One turn moves every row onto another: examples first, then more rows asked:
sal: [ -6 -10 -17 -40 -40 -48  30   0 -55  22  22  12]
gufi: [  6  19 -13 -40 -10 -24  37 -40 -27  55 -14   5]
fem: [-47 -47 -20  34  54 -34  23  -2  30  -8 -21  30]
kava: [-37 -74  18  -9   7 -42  -1 -51  36 -16  10  64]
kanaz: [-26 -60  23  21   2 -44  -4 -50  33 -15  20  63]
Met: [-26 -68  32  17  -8 -45  -6 -40  42 -12  13  46]
nug: [ 30  21 -35 -19 -18 -56  13 -35 -34  16  29   9]
lifuf: [ 31  11 -47 -34 -25 -37  17 -31 -24  19  28  -2]
fanap: [ -7  11 -24 -42 -19 -24  52 -33 -29  40 -14  -5]
peb: [ -4 -67 -13   9   1 -39 -58 -14  38  54 -14  22]
Gav: [ 21  15 -49 -23 -24 -58  13 -34 -28  26  18  -6]
goru: [-20 -57 -11  12  23 -46 -63  -7  32  41 -16  33]
pove: [ 38   2 -46 -23 -18 -53   9 -37 -28  18  31  -6]
fid: [-43 -40 -19  33  53 -15  18   8  25  -7  -9  34]
gapib: [-34 -49 -34  17  53 -12  12   3  44 -15 -12  23]
lorob: [ -6   8 -31 -58 -13 -25  39 -41 -34  46  -9   9]
fopug: [ -4   0  -9 -35 -22 -37  35  10 -59  23  17  19]
forul: [-32 -51  -9  15  27 -43 -54 -12  39  48  -8  17]
Gok: [ -3   5 -23 -49   0 -19  43 -45 -29  49 -13  -6]
tugem: [ -2 -25 -13 -42 -24 -45  37   5 -61  23  20  19]
Guke: [ 13 -16 -26 -42 -30 -46  40   4 -52  30  14  21]
Genev: [-29 -76   7   9 -11 -45   6 -52  23 -24   0  64]
tuvar: [-19 -50  -1  19  25 -39 -46 -13  40  64 -11  31]
lufu: [-44 -44 -43  22  47  -5   8   6  22 -10 -27  21]
silom: [-27 -70  31   3  -7 -32  -9 -41  35 -19  -3  56]
semu: [ -9 -73 -11   4  24 -50 -46  -3  42  50  -8  31]
sibik: [-30 -44 -29  30  51 -21  15  -2  35 -16 -33  32]

tuvar moves to fid
Gok moves to tugem
And these:
sibik moves to silom
sal moves to Gav
Genev moves to peb
Guke moves to lifuf
gufi moves to fopug
semu moves to gapib
forul moves to fem

One turn moves every row onto another: examples first, then more rows asked:
Dogap: [ 26  32  67  13 -21  -5  15  18  31 -26   7  -4 -39   0 -48   7 -37 -30
 -19]
zaz: [-29  -7 -31 -19  20  -9  29  -2   3 -17   4  11 -71  -8 -54 -30 -12 -18
  -4]
guri: [ -5   1 -19  33 -40 -10   5   4 -42 -10   8   2 -63  16 -11  66  33 -33
 -14]
didef: [  0   4  36   7  36  38  63  -8  -8 -68  11 -27  -2 -32 -27  33  -6 -15
 -12]
dukig: [ 28   1  19  -9  17   8 -25  25  -6  32  18  44  57   4   2  -2 -15 -18
   6]
kome: [ 10  -9  60   8  24  35  67  12 -45 -42  24 -27  -5 -22  -4  36   6 -18
 -15]
Kar: [ -3 -13  26  11  75  46  55   6 -36 -31  12 -25  -7 -28 -22  -1   4 -22
  -1]
retu: [  8  24  83  -8 -11  -4   9  15  29  21 -18  -6 -53  13 -22 -13 -10 -20
 -15]
Mupo: [ 15 -12  21  64  18   1  -4   5 -20  29  -7 -58 -27  16 -27  28   4 -29
  35]
sezu: [-11  23 -19 -25  25 -33 -63  11 -19  -4   7  25 -11  18  29  13 -29  33
  16]
vete: [ 32   8  52   4 -30   0  41  23  19   0   9 -18 -62  -8 -37  -8 -43  -9
  -9]
larer: [ -4  15 -20  -1  -6 -13  16   0  14 -68  14   9 -66  -6 -55 -10 -25 -12
 -21]
Lizod: [ -1 -24 -14  10 -31  -8  -7  -7 -27 -65  28 -50 -55 -21  12 -20  14  20
 -38]
korag: [ 32  -5  16 -19  11   9  -4  17 -10  36  23  33  57  12  -2 -32 -19 -12
   2]
nepen: [-29  15  11 -13  42  28  -8  16  15  29  -5 -18  16 -35  33  21 -49  49
   8]
rutan: [  0   6  -1 -38  33 -24 -22  19 -36  -4  35  36  25  33   3 -26 -27   7
   6]
pevid: [-48  -5 -53  19 -11  32 -15  17  -3  41   7   7  24   5  20   2   8  15
 -37]
mopo: [ -1  22  -5 -19  38   0 -32  -4 -27  31  11  -9 -13 -35  55  34 -21  31
  33]
sar: [-70  24 -14 -14  15  37  13  31   6  32  -1  14   3   0  22  14 -23  33
 -38]
sotud: [ 29   3  24  66 -19   4   0  -4   1  -6  12 -41 -20 -13 -45  50  -7 -46
  17]
Nar: [  9  -1 -15  35 -13 -11 -32 -14  -2 -78  16 -57 -49 -19  -7  -4  -1  11
 -20]
Naro: [ 32  -2  38 -10   3  31  -5 -18   2  -6  -5 -16 -43 -70  32 -19  41 -15
 -25]
tobu: [-65  12  -3 -22  20  34   3  24  18  18  -1  15  27 -14  22   9 -23  38
 -39]
peme: [-41  16  58  10  24  12   0  24 -39 -41  -2 -11 -25  47   6  10  36  -9
 -57]
les: [ -1  16 -18 -17  27  -4 -45  -4   0  24  -5  -1 -11 -33  45  27 -28  43
  29]
lub: [ 11 -13 -11  23 -19  25 -28  15  -2  57  14   1  54   3  20 -16   7  -4
 -17]
bas: [ -6  11 -13  31 -38   2  -5 -21 -13 -32   1   6 -35  -8 -16  68  45 -46
 -23]
fomu: [ 41 -21  27   6 -11  28  22 -18 -30 -39  17 -43 -26 -62  30  12  33  -4
 -18]
Foz: [ 37  -3  21  56 -38  -6   7  13 -12  22  10 -42 -54  -2 -20  42 -11 -25
  16]
leg: [-32  12  40   3  -7   5  40  24 -50 -47  17   7 -33  33 -10  50  20 -24
 -47]
Baru: [ -2  19 -15 -35  25 -35 -57   0 -41  -1  23  18 -10  10  43   5 -11  24
  16]
Gapov: [ -1 -13 -12  24  -3  22 -45  18  -7  38  17  12  66  -5  20   4  10  -7
 -17]
Neb: [-34  30  22 -15  44  31   6  23  -5  39   4 -14  -1 -24  41  30 -44  41
   6]
bunok: [ -5   3 -23   9  -2   7   0 -16 -27   1 -19  25 -57   6  -1  43  66 -41
  -9]
Vemu: [ 44   7  35   9  -9  26   7 -29  14 -55  -1 -41 -27 -64  16  17  18  -2
 -18]
kigo: [  4  15   1 -26  40 -23 -30  29 -22   2  19  46  27  31  -6  -2 -41   3
  16]
nulet: [-25 -19   1  33   2 -14 -44   0 -16 -34  17 -70 -52  -5   2 -40   9  10
 -24]
zeku: [-57 -11 -46   8   3  31 -24  15  -2  23   9  20  44  -7  17   7   9  11
 -38]
bunuk: [-43  16  36  16  -5   9  19   4 -19 -77   9 -13 -16  25 -18  46  20 -18
 -56]
Ruma: [ -9 -11 -10 -14 -14  -9  40  14  -4 -53  20 -11 -69  -3 -41 -34 -31   7
 -30]

sezu moves to kigo
retu moves to Mupo
lub moves to pevid
And these:
larer moves to Dogap
guri moves to leg

